Each row below has a hidden score, from 0 to 40, with 20 about the middle. What is it? The score is a weighted sum of the row's numbers plus the product of two more (or one squared), each taken from its middle value.
[-35 -45 -50 -61   1 -22  29 -17 -39 -39 -28   6 -56  -4  39  50] 30
[ 26 -39 -19  17  27  39 -28 -61 -72  44   0   6 -11  42  28  17] 12
[ 24  39  36  -6 -15 -61  21  39  45 -45 -39 -11  45 -16 -28 -28] 21
[ 58 -39 -33  22  55  39  13 -45 -17  67  -6  28 -39  72   0 -11] 18
[  0 -39 -31  -6  27  33 -34 -67 -67  22  17 -39  11  34  67  50] 17
[ 47  -6 -28   6  41  11  -4 -28 -56 -11 -22 -17   0  40   0 -33] 26
[-13  45  46 -11  -7 -28 -14  22  22 -17 -11 -33  50   3 -17 -28] 21
[  5 -45  -8  45  -2  33 -40  -6  17  67  44   6  -6  -4  -5  11] 8
[-45 -22 -33 -17 -25  44 -15  28 -17  -6  33   0 -73 -29   6  28] 31
[-27  33 -22 -39 -10 -22  22  28 -22 -45 -17 -17  11  -3  11  17] 25
[ 31  33  -3   0  25 -22  23  -6  17 -28 -33  -6  28  21 -11 -17] 22
[  7 -39  -9  11  21  33   1   6 -39  17  22  11  11  -5  50  45] 18
[  1   6  41  17 -18 -39   3 -11  33 -22 -22  -6  -6  -6 -28 -22] 8
[ -1  22  12  11 -15 -17  -9   0  17 -11 -11 -11  -6  -7 -22 -22] 16
[ 28 -11 -35  11  46  22   2  -6 -56 -11  22  -6   6  43  50  45] 33
[-19  17  37 -17 -41 -28  46  56  56 -28 -17  33  22 -52 -50 -33] 15
[ 14  33  -7 -22  55 -45  38 -39  17 -39 -67 -22  22  56   6 -22] 25
[ 65 -39 -33  56  53  44 -26 -45 -11  83  17  -6 -11  69   6  -6] 15
[  2 -33 -11   6   4  17  54  33  33  22   5  72  11 -22  22  50] 13
[ 51  33 -27  39  15  -6 -39 -22   6  17  -6 -39 -28  31  -5 -28] 31
[ 74  33  39  28  15 -61  12  11  22 -11 -33  -6  33  10 -22 -28] 35
[ 24  33  41  34 -28 -22   0  22  45  28  -6  11  33 -21 -28 -28] 7
[-21 -28 -36 -28  11  11   4 -17 -39 -22  -6 -11   0  16  50  45] 21
[-10  33  34 -67  11 -39  13  11  11 -22 -39 -17  22  10 -17 -17] 28
[-26  39  -8 -56  -7 -50  -5   0   0 -17 -11 -28 -11   1 -22 -22] 27
[ -2 -45 -28  11  18  50 -30 -45 -61  44  22   0 -11  20  61  45] 14
[-17 -22 -12  28  -9  17 -11  17   0   6  55  11  17 -16  33  50] 13
[-23  39  40   6 -23 -17  12  67  50 -28  -6  -6  22 -31 -33 -22] 26
[ 25  17 -15 -11  18 -61  28 -39  28 -28 -56   6  -6  21 -17 -33] 22
[ 15  11  22  -6  20  11  24 -11 -17 -22 -11 -22  39  23  39 -11] 23
[ -6  33   6 -22  16 -39  44  22  28 -50 -67   6  17   2 -22 -39] 22
[ -5 -22   5  22 -53  17 -37   6  11  11  50 -17 -11 -50 -50 -28] 2
[ 53  22  44  22  19 -39 -27  -6  17   0 -22 -50  28  16 -17 -39] 27
[ -1 -22 -61   0  -4  44  40   6 -17  39 -11  78 -56  -5  17  56] 21
[-21  11  27 -17  21 -28  19   0  22 -28 -33 -17  39  13   0 -33] 19
[-25  45 -36 -11 -30  11  36  61  33 -45  17  22  22 -37 -17  28] 28
[-18  28   9 -45   2 -61  33   0  45 -33 -39  11 -28 -15 -33 -22] 26
[-50 -39 -29 -11 -42  50 -10   0 -17  50  44  50 -73 -19  28  56] 30
[ 44   6  -1   0  31   0  53  17  33 -17 -28  50  28  13 -17 -39] 19
[ 21  33  -6   6  21  11 -47 -17 -33  17  11 -72  33  34 -11 -22] 22
[  2 -45 -33  45  -9  67 -26 -17 -39  72  39  22 -73  16   6  61] 15
[  9  45  11 -11 -15 -11  20  28  17 -28 -11   0  33 -16 -28 -28] 20
[-54 -39 -37 -22 -15  28  -4  -6 -28  28  -6  39 -61 -23  11  39] 19
[ 15  39 -29 -22  43 -67  53 -11  22 -56 -61  -6  -6  29  -5 -28] 31
[-10 -28 -21  17   1  44 -34 -50 -56  22  22  -6 -50  20  22  50] 17
[ -8 -33  28  17  -6 -17 -43 -39  11  39   5 -17 -11  -1 -17 -17] 6
[-12 -28 -39  -6  -5  17  45  22  17  11   5  78 -11 -18  28  45] 16
[ 18  33  27  -6 -21 -50  60  56  56 -45 -28  28  33 -27 -39 -28] 13
[-47  39  61 -28 -39 -11 -63 -33  22  11  28 -56  17 -18 -28 -22] 35
[-32 -33 -28 -45   5 -17  17 -22 -28 -17 -22  -6  -6   3  44  39] 18
[-11  33   8  11 -39  17 -33  39   6  11  39 -39  17 -32 -39 -11] 18
[ 57  17 -11  39  55  28  48  22 -11 -17 -17  39  11  26  -5 -22] 25
[ 42 -33 -35  56 -24  50   0  28  45  44  28  50 -45 -11 -39 -33] 10
[ 26  39 -12 -22  41 -56  49 -11  -5 -39 -67 -22  39  41   6 -28] 22
[-41 -11  36   0 -44  11 -13  28  22   0  33 -11  33 -42  22  17] 13
[-59 -39 -15 -28 -69  50 -59  -6 -22  39  78  22 -73 -31  28  50] 26
[-28 -11  -1 -22   5 -45  37  11  39 -56 -50  11   6 -13 -28 -28] 15
[ -5  22  17 -17   2 -45  26  11   0 -22 -50 -11 -11  -5 -22 -28] 18
[-65 -17  16   6 -66   0 -29  22  50  11  44 -22   6 -61 -28  -6] 8
[-27  28 -27 -11 -57 -11   6  45  39 -17  17   6 -17 -53 -44 -28] 18
[ 49 -17  71  45  13  11 -51 -50   6  56  11 -39  39  15 -11 -22] 2
[ 40  11 -45  22  57  22  27 -17   0 -11 -17  11   6  58   6 -28] 26
[-14  -6 -35   6 -34  11   4  45  -5 -22  28  17 -28 -37 -22  17] 20
[ -8 -33 -35 -67  33  56  -4 -45 -72   6  -6   6 -39  39  61  61] 34
[-17 -33 -36 -28  32  39  14 -33 -44  11   5  28 -39  31  56  45] 30
[ 23 -17  17  56 -27  11 -62   0  28  44  39 -11 -11 -18 -33 -33] 9
[ 29 -39  33  45  17  61 -36 -17 -22  67  44  11  17  -5  44  22] 10
[ 45  33  17  22  62  11  39  17   6 -33 -33   0  61  46  28 -22] 27
[ 33  39  44  28  29 -11  -7  22  11 -11   0 -45  50  29  -5 -39] 21
[-21 -33 -39 -17 -26   6   2   0 -28   0   5   6 -22 -15   6  39] 15
[-24  22 -23  17  -5  44 -32  22 -39 -17  50 -33  11  -6  50  67] 28
[ 11  33  49  56 -37  22 -41  78  50  11  55 -11  22 -48 -39 -22] 19
[ 11  45  27  -6  16 -67  42  28  28 -39 -33   0  39   4 -11 -33] 19
[ 60  33   4  61  41  39 -37   6  -5  39  55 -39  50  52  -5  -6] 23
[ 20 -45 -33  50  19  28 -44 -61 -11 111   0   0 -45  48  -5 -17] 5
[  5 -39  31   0  -3   6  -3 -11   0 -11 -17   0   6  -7  -5 -39] 5
[-25 -33 -37 -22  -5 -17  -5 -28 -39  83 -11  39 -50  18 -22  17] 10
[-26  50 -25   6 -42  -6   9  67  50 -28  39   0  11 -55 -39  22] 24
[-41 -11  50  -6 -12   0 -26   0 -28  17  28 -45  33  -7  39  11] 15
[-28 -33 -41 -61  14 -22  19 -28 -28 -17   0 -28   6  12  61  45] 21
[-18  33  36 -17   9 -22 -49 -17 -17  17   5 -61  50  24  22 -33] 20
[-26 -33 -31 -33  -2 -11  48  -6   0 -11 -33  56 -17 -11  28  28] 13
[ 27  11   2   0  48   0  57 -11 -28 -45 -33  11  33  29  22 -17] 19
[-43  45  42 -61 -26 -56  25  22  33 -28 -22   0  17 -30 -39 -28] 28
[  7  22  26  11  14  17   5  11  11  -6  28 -11  50   3  28  11] 25
[ 49 -28 -19  11  40  17 -19 -67 -39  33 -17   6  -6  44   0 -28] 17
[-26  39  41  11 -42 -28 -11  33  45 -11  11 -17 -11 -45 -39 -22] 21
[-52  17  31 -33 -29 -39  33  33  22 -45 -44  22  22 -39 -11 -22] 16
[-33  28  36   6 -60 -33 -40  11  45  33  28 -39  -6 -43 -39 -22] 12
[ 25 -39 -42   6  47  33  29 -33 -44  50 -11  50 -28  54  39  50] 19
[  4  33  25 -11  35 -50  -1 -45 -11 -11 -39 -45  22  38   0 -28] 18
[-45  50  47 -28 -11 -72  44  17  50 -50 -44  11  28 -27 -39 -22] 23
[-28 -39  -8  17 -31  44 -26   6  -5  33  61   0  17 -18  44  50] 8
